The rows below come in pairs that one turn or mirror swaps. Which row does each named row swap with?
fopap: [-1.04 -0.30 -0.21 -0.62  0.82 -0.28  0.89 -1.47 -0.30  1.04  1.62  1.71
  1.98  1.07  0.37 -0.31 -1.16  0.67 -0.50  1.46  0.56 -0.38  1.39 -1.56
 -1.03 -0.35  0.51]
mele: [ 0.08 -0.10  0.04  0.56 -1.01  0.54 -0.12  2.35 -0.07  0.82 -0.11  1.42
 -2.10  0.32 -0.51 -0.85 -0.15  1.77  0.61  0.87  0.44  0.40 -1.65 -0.49
 -0.54  0.30  0.12]
zanap: [ 1.20  0.62 -1.20  2.21  0.94  0.12 -0.33 -0.19 -1.93 -0.73  0.30  2.08
 -0.10  2.25 -0.18 -1.07  0.15  1.57  1.01 -0.25  0.96  2.45  0.01  0.43
 -0.94  0.48 -0.11]
nuked: [ 0.59  0.28 -1.12  1.05  0.42 -0.11 -0.83  0.88  0.06  0.91  0.54  3.30
 -0.67  0.52 -0.19 -2.27  0.34  0.60 -0.75  1.38  0.38  0.74 -0.59 -0.18
  0.00 -0.34  0.48]
gupu: [ 0.02  0.65  0.65  1.46 -0.65  1.01  0.01 -0.31 -1.94 -0.06  1.09 -0.21
 -1.32  0.45 -0.80  0.07  1.11 -0.66 -0.20 -1.77 -0.13  2.06 -0.95 -0.27
 -0.23  0.88 -0.30]
defaf: [ 0.46  0.38 -0.34  1.49 -0.33 -0.19 -1.64 -3.18 -2.16  0.19 -0.78  0.33
 -0.28  0.32 -0.91 -0.43  0.14  0.38 -0.46  0.66  1.39 -0.17  0.16  0.57
 -1.23  1.05  1.15]
Tamuf: [ 0.70  0.19 -1.02 -0.07  1.01 -0.16  0.97  0.18 -1.75  0.08  1.29 -0.73
  2.50  1.25  0.39  0.37  0.87  1.26  0.33  1.26  0.95  1.45  0.14 -2.15
 -1.03  0.29  1.44]
netos: [-0.70  0.70  0.44  0.94 -1.81  0.39 -0.48 -1.53  0.76  0.42 -0.02 -1.49
  0.82  0.60 -0.37  1.23 -0.18 -0.77  1.37  0.67 -0.14  0.54  0.02  1.08
 -0.35 -0.23 -1.57]
pem: [ 0.17 -0.32 -0.43  0.50  0.26  1.08 -0.27 -1.17 -0.83  0.78  0.65 -0.96
  4.59  0.18 -0.81 -0.09  0.42  0.80  0.93  0.01  0.21  1.19 -0.12  0.15
 -0.53  0.38  0.06]
taru: [-0.19  0.31 -0.11  0.98  0.66 -0.47 -0.26 -3.68  0.11  0.11  0.56  0.25
  1.51  1.15  0.03 -2.40 -0.36  2.24  0.06  0.83  1.20  1.40 -0.07 -0.88
 -0.37  0.07 -0.40]
ver: [-0.18  0.75  0.42  0.53 -1.43  0.40 -0.73 -3.02 -2.92 -0.83 -0.02  1.45
 -0.15  0.71 -1.13 -1.18  0.31  0.17 -0.30 -0.06  0.89  0.08 -0.08  0.58
 -0.75 -0.21  1.36]
mav: [ 0.20  0.37 -0.03  0.19 -0.59  0.71 -1.55 -1.82 -1.23 -0.61  0.34  1.82
 -2.19  0.08 -0.16  0.49 -1.09  0.86  2.13  1.45  0.24  0.24 -0.56  0.43
  0.06  0.21  0.69]
tepil: [-0.23  0.71  0.22  2.14 -2.33 -0.78  0.04 -0.22  0.34  0.35  0.78  0.70
  1.84  0.93 -0.48  0.94 -1.32  0.58 -0.34  0.55  1.16  0.07 -0.72  1.60
 -0.26 -0.76 -1.22]
Govam: [-0.36 -0.20  0.12 -0.61 -2.14 -0.55  0.08  1.50 -1.62 -0.19 -0.42 -1.17
  0.24  0.72 -0.04  0.98 -0.45 -0.63  0.32  0.68  1.32  1.19 -1.74  0.09
 -0.70 -0.51  0.77]
bod: [ 1.57  0.97  0.36  0.75 -0.46 -0.12 -0.46  0.20 -0.65 -0.55  0.76  1.84
  1.67  0.64  0.25 -0.38 -2.96  0.67  0.50  0.23  0.53  0.87 -0.56  1.88
  0.74  0.48  0.21]
fitu: [ 0.28  0.34 -0.29  1.08 -0.88  0.33 -0.64 -0.08 -0.98 -0.68 -0.22  1.76
  3.07  0.55 -0.61  1.05  0.36  0.91  1.07 -0.30  2.09  1.31 -1.91  0.61
 -0.51  0.53  0.37]
tib: [-0.24  0.77 -0.38  0.00  0.84 -0.46 -0.35 -0.43  1.28  1.10  0.59  0.38
  1.65  0.41 -0.57 -1.36 -0.25  0.57  2.30 -0.16  2.17  0.92  1.70 -0.52
 -0.95 -0.21  0.78]
zevep: [-0.39 -0.32 -0.20 -0.19 -0.44 -0.42 -0.30 -2.77 -1.78  0.62 -0.03  2.58
 -1.21  0.76 -0.58  0.17  0.49  0.71  1.10  1.21 -1.08  0.55  0.89 -0.41
 -0.40 -0.10 -0.19]
kib: [-0.46 -0.06 -1.98  0.42  0.74  0.70 -0.86 -1.74 -1.39  0.95 -0.22 -1.17
  0.66  0.74 -0.95 -0.54  0.82  1.41  0.02  1.58  0.31 -0.58 -0.04 -0.92
 -2.06  1.70  1.38]
kegil: [ 0.00 -0.34 -0.22  1.34  0.13  0.87  0.12  0.25 -0.38  0.24  0.84  3.23
 -0.53  0.73 -0.76 -3.31 -0.58  1.25  0.70  0.68  1.20  0.79  0.23 -0.25
 -0.05  0.07  0.66]
gevut: [ 0.19 -0.94 -0.60  0.48 -0.59  0.92  0.62  2.49 -0.64  0.87  0.67  1.95
  1.54  0.98 -0.34 -2.01 -0.44  1.66 -0.10  0.11  0.13  0.81 -1.26  0.86
 -0.16  0.49  0.75]
duruv: [ 0.17  1.33  0.26  0.03 -0.46 -0.39 -0.75  0.69 -0.34  0.21  0.94  1.66
 -1.61  0.17 -0.90 -1.37 -0.47  0.83  0.75  0.47  0.41  0.36 -1.56  0.90
  1.33 -0.89 -1.31]
fovit: [ 0.90 -0.19 -0.61  0.74  0.42  0.01  0.06 -0.90 -1.47  0.48  0.36 -1.51
  3.02  0.64 -0.80 -2.88 -0.13  1.57  0.14  1.23  1.57  0.68  0.28  0.74
 -0.65  0.25  0.98]
Veza: [ 0.44 -0.40  0.00  0.75  0.17  0.63  1.19 -0.04  0.14  1.93  2.72 -1.63
  0.64  0.20 -0.82 -0.68  0.76  0.80  0.58  0.54  1.03  0.56  0.58 -2.15
 -0.24  0.57  0.78]
kuv: [ 0.12  0.12  1.12 -0.06 -2.57 -0.67 -0.08  0.25 -0.58  1.54  0.79  1.38
  1.06 -0.49 -0.74 -0.48 -0.64  0.36 -0.46  1.60  0.68 -0.27 -0.20  1.16
  1.05 -0.85 -1.04]
boku: [ 0.09 -0.22 -1.02  0.48  1.20 -0.17  0.18  0.28 -1.44 -0.39  0.62  2.78
  3.11  0.06 -0.50 -0.89  0.39  0.61  1.20  1.02 -0.28  0.77 -1.23 -0.62
  0.02  0.11  0.67]
Melag: [-0.68  1.02 -0.09  0.65 -2.26 -1.45  0.12 -0.73 -0.78  0.14  0.35  0.84
  1.19  1.15  1.62  0.55  0.92  1.10  0.64 -0.01  1.44 -0.50 -0.87  0.19
 -0.61 -1.64  0.91]
pafez: [ 0.12 -0.44 -0.43  1.07  0.42  1.98  0.38 -1.67 -1.28  0.15  1.00 -2.15
  2.86  0.60 -0.55  0.16  0.33  2.45  0.58  0.53 -0.35  0.96  0.69 -0.41
 -0.46  0.05  0.85]
sumus: [ 0.36  1.42 -0.31 -0.06 -0.41 -0.86 -1.20 -0.71 -0.61 -0.82  0.59  2.36
  0.43  0.49 -0.85 -0.07 -1.35  0.86  0.88  0.94  1.10  0.39 -1.50  1.21
  1.28 -1.76 -0.41]
Rotep: [ 0.66 -0.42 -0.45  1.07 -1.38  1.23 -0.85 -2.97 -1.09  0.68  0.50  0.77
  0.01  0.41 -0.56  2.03 -0.69  1.63 -0.99  0.29 -1.41  0.65 -0.10  0.22
 -0.21 -0.04  0.11]
sunuk: [ 0.72 -0.66 -0.63  0.68 -0.75  0.39 -0.94  2.02  1.01 -0.07  0.03 -0.28
  0.23  0.63  1.83  0.93 -0.11  0.33 -0.02  1.33 -0.03  0.80 -1.06 -0.14
  0.98 -0.82  0.33]
fip: [-0.80 -0.03  0.67 -0.30 -1.57  1.03 -0.08  1.96 -0.34  0.23  0.28  0.93
  1.08  0.50  0.20  1.24 -1.55  0.81  0.07  1.10 -0.55  1.65  0.10  0.51
  0.51 -1.21 -0.98]
nubib: [-0.83 -0.56  0.21  0.24 -1.11  0.08  0.45  1.02 -0.71  1.04  1.14  1.07
  2.60  0.88  1.17  0.92 -2.10  0.62 -0.08  1.44  0.02 -0.18 -0.01  0.38
  0.03 -0.87 -0.85]
fibud: [-0.08 -0.90 -1.11  0.79 -0.22  0.49 -0.21 -1.54 -1.59 -0.58  0.17 -0.32
  0.18  0.90 -0.72 -0.75  2.18  0.86  0.10 -0.32  0.82  0.40  1.85 -1.57
 -1.79  0.70  1.45]
fur: [ 0.34 -0.16 -0.26  0.75 -1.50  0.45 -0.31 -1.50 -0.58 -0.84 -0.28 -2.61
  1.01  0.51 -0.37  1.08  0.05 -0.40  0.57  0.68 -0.95  1.20 -0.89  0.30
 -0.63 -0.32 -1.39]
munat: [-0.02  0.01 -0.06 -0.29  1.02 -0.84 -0.99 -1.10  0.15  0.32  0.87 -0.65
  3.39  0.50 -0.21 -1.85 -0.07  1.16  1.26  1.81 -0.48  0.40  0.36 -0.52
 -0.22  0.04  1.34]
tima: [-0.06 -0.60 -0.58  0.72 -1.37  0.11 -0.67  2.17 -0.93 -0.71  0.29  2.40
 -1.39  0.56 -0.34  0.49  0.45  0.32  0.53  0.15  1.16  0.29  0.97 -0.50
 -0.42 -0.21  0.28]
zas: [ 0.76 -0.23 -0.73  0.82  0.34  1.12 -0.61 -1.92  0.67  0.59  0.35 -2.76
  0.92  0.55  0.08  1.01  0.32 -0.24 -0.50  0.35  0.47  0.66  1.22 -0.50
 -0.28  0.10  0.57]
zibas: [ 0.47 -0.67 -0.39 -0.24 -0.91  1.17  0.07  2.15  0.57 -0.02  0.78 -0.58
 -1.27 -0.46  0.35 -0.35  0.41  0.72  0.49  1.22 -0.05  1.12 -1.50 -0.87
  1.06 -0.45 -0.03]
Piz: [-0.03  0.42 -0.39  0.35 -2.40 -0.35  0.59  1.10  0.95  0.97 -0.33 -0.33
 -0.23 -0.16 -1.24  0.42  1.25  1.60  0.05  0.86  0.88  1.30 -0.80 -0.63
 -0.06 -0.81 -0.97]
vuge: [-0.12  1.47 -0.53  0.60 -1.21  0.31 -1.35  2.20 -0.50  1.00  0.90  2.04
 -0.48  0.72 -0.35  0.60  0.12  0.23 -1.16  0.99  0.46  0.50 -0.91 -0.10
 -0.64  0.91 -0.88]
ruri: [ 1.10 -0.34 -0.47  0.95  0.83  0.40 -0.12  1.32  0.54 -0.10  2.24 -1.14
  0.54  0.63  0.68 -0.56 -1.01  0.77  1.28  1.78 -1.13  0.67 -0.02 -0.95
  0.59 -0.25 -1.19]
kun: [-0.34 -0.36  0.89 -0.33 -1.24  0.56 -0.21 -2.34 -2.36  1.21  0.73 -0.25
  1.44  0.28 -1.37 -0.01 -0.71  0.49 -0.76 -0.31  0.08 -0.66  1.02  0.68
 -0.88  1.35  0.99]
Lidok: [ 0.43  1.23  0.12 -0.10  0.22  0.64 -0.46 -1.88 -1.98  0.45  0.70 -1.77
 -0.79  0.88 -1.53 -0.67  0.87  0.85 -0.78 -0.29  0.33  0.20  0.43 -0.71
 -2.03  0.60  1.29]
Sus: [-0.13  0.13 -0.34  0.00  0.80  0.35  0.85 -0.60  0.32  0.88  0.64  0.28
 -1.81  0.34 -0.65 -3.25  0.54  0.02  0.66  1.47 -0.84  0.62  0.06 -0.97
 -0.42  0.12  0.12]
Pivar: [ 0.73  1.14 -0.22 -0.34  0.40 -0.80 -0.47  0.15 -1.58 -0.10  0.89 -2.70
  0.29  0.56 -0.26 -0.12 -0.26  1.89  0.39  1.33  1.24  0.27  1.29 -1.16
 -0.64 -0.07  1.36]
Soso: [-0.32 -0.34  0.00 -1.36  0.24  0.65 -0.72  2.13 -0.32 -0.66  1.36 -0.45
 -0.60  0.15  0.49 -0.67  0.65  0.98 -0.04  1.31 -0.06  0.97 -1.04 -1.17
  0.79 -1.27 -0.30]
Puna: [ 0.44  1.07 -1.34  1.20  0.34  1.15  0.14 -1.87 -0.18 -0.51  1.15  1.13
 -0.69  1.86  0.16 -2.26  0.76  1.13 -0.46  0.20  0.06  2.77 -0.27 -0.39
 -1.41 -0.28  0.05]
kur: [ 1.24 -0.43 -1.27  0.26  1.20  1.42 -1.48  0.71 -0.34 -0.12  0.17  1.25
  0.77  1.15  0.14 -0.80 -1.54  1.87 -0.12  0.69 -1.03  2.79 -0.17 -0.19
 -0.45  0.17  0.82]
gon: [ 0.21  0.61 -0.75  0.90  0.80  0.30 -0.20  0.99  0.29 -0.28  1.73 -1.38
  1.57  1.79  1.63 -1.36  0.07  0.91  1.63  1.64 -0.70  0.27 -0.35 -0.12
  0.16 -0.57  0.28]
zelo: [-0.10 -0.88  0.25  0.61  0.24  1.81 -1.66 -0.59 -0.43  0.97  1.21  3.27
  0.32 -0.01 -0.11 -1.46 -0.41  1.37  0.99  2.08  0.08  0.65  0.53 -0.58
  0.21  0.52 -0.17]
kipu: [-0.98 -1.59 -0.90  0.34  1.06  0.66  0.88  0.26 -1.63  0.24  0.32 -0.27
 -2.09  0.62  0.08 -1.15 -0.80  0.47  1.33  0.73 -0.71  0.15 -0.49 -1.08
 -0.29  0.35  1.14]
Nuli: [-0.32 -0.29 -0.06  0.03 -1.66 -0.16  0.98  0.45 -0.42  1.07  0.11  1.07
  0.81  0.15 -0.92  2.83 -0.38  0.18  0.68  1.15  1.61  1.25 -0.09 -1.00
 -0.45  0.19 -0.83]
Sev: [-0.35 -0.56 -0.14  1.12 -0.41  1.41 -0.08 -1.65 -0.83 -0.32  0.54 -2.97
 -0.46  0.21 -1.06  0.66  0.12  1.27 -0.12 -0.07  1.96  0.59  0.02 -0.34
 -0.75  0.13 -0.98]
rifo: [-0.96 -0.02  0.27  1.60 -0.42 -0.47  0.76 -2.18 -1.72  0.32  0.41  1.68
  2.08  0.60 -0.33  0.80 -1.58 -0.05 -0.48  0.34  1.07  0.40  0.70 -0.22
 -1.30  0.85 -1.16]
Mip: [ 0.04  0.53 -1.19  1.26 -0.62  1.67 -0.99 -2.19 -2.78 -0.89  0.13  1.07
  1.05  1.82 -0.55 -0.39  0.08  0.48 -1.05  0.52  0.88  0.95 -0.46  1.42
 -1.62 -0.92  0.35]
tigin: [ 0.97  1.48  0.47  1.85 -1.16  0.11 -0.48 -0.71 -2.43 -1.05  0.10 -0.55
 -1.80  0.78 -0.26 -0.52  0.01  0.14  0.73  0.04  1.08  0.21 -1.55  1.23
 -0.42  0.67  0.03]
nozud: [ 0.49 -0.47 -0.51  0.03 -0.70  0.21  1.14 -3.53  0.29  0.64  0.17  0.63
  2.31  0.48 -0.35 -1.66 -0.20  1.21 -0.13  0.67 -1.28  0.64 -0.48  0.21
 -0.09  0.06  0.56]
bozub: [-0.31  0.41 -0.37  0.57  0.62 -0.28 -0.19 -3.21 -1.49 -0.10  0.06 -1.78
 -0.38  1.10 -0.35 -2.76  0.00  1.70  0.24  0.48  0.64  0.53 -0.42  0.01
 -0.78  0.45 -0.04]
vozak: [ 0.55  0.19 -0.27  0.27 -0.34  1.32  0.04 -1.37 -1.17 -0.35  0.85 -3.51
 -0.78  0.34 -0.24  0.27 -0.16  0.21 -0.71  0.14  1.00  0.87  0.50 -0.56
 -0.65  0.46  0.37]

tima swaps with fibud
Govam swaps with Veza
vuge swaps with kib
zibas swaps with vozak
Soso swaps with Sev
Tamuf swaps with Nuli
Sus swaps with tigin
mav swaps with Puna
gon swaps with netos
defaf swaps with nuked
sunuk swaps with zas
gevut swaps with kun
Lidok swaps with mele
zevep swaps with zanap
tepil swaps with munat
fovit swaps with kuv
fitu swaps with fopap
ruri swaps with fur
fip swaps with pafez

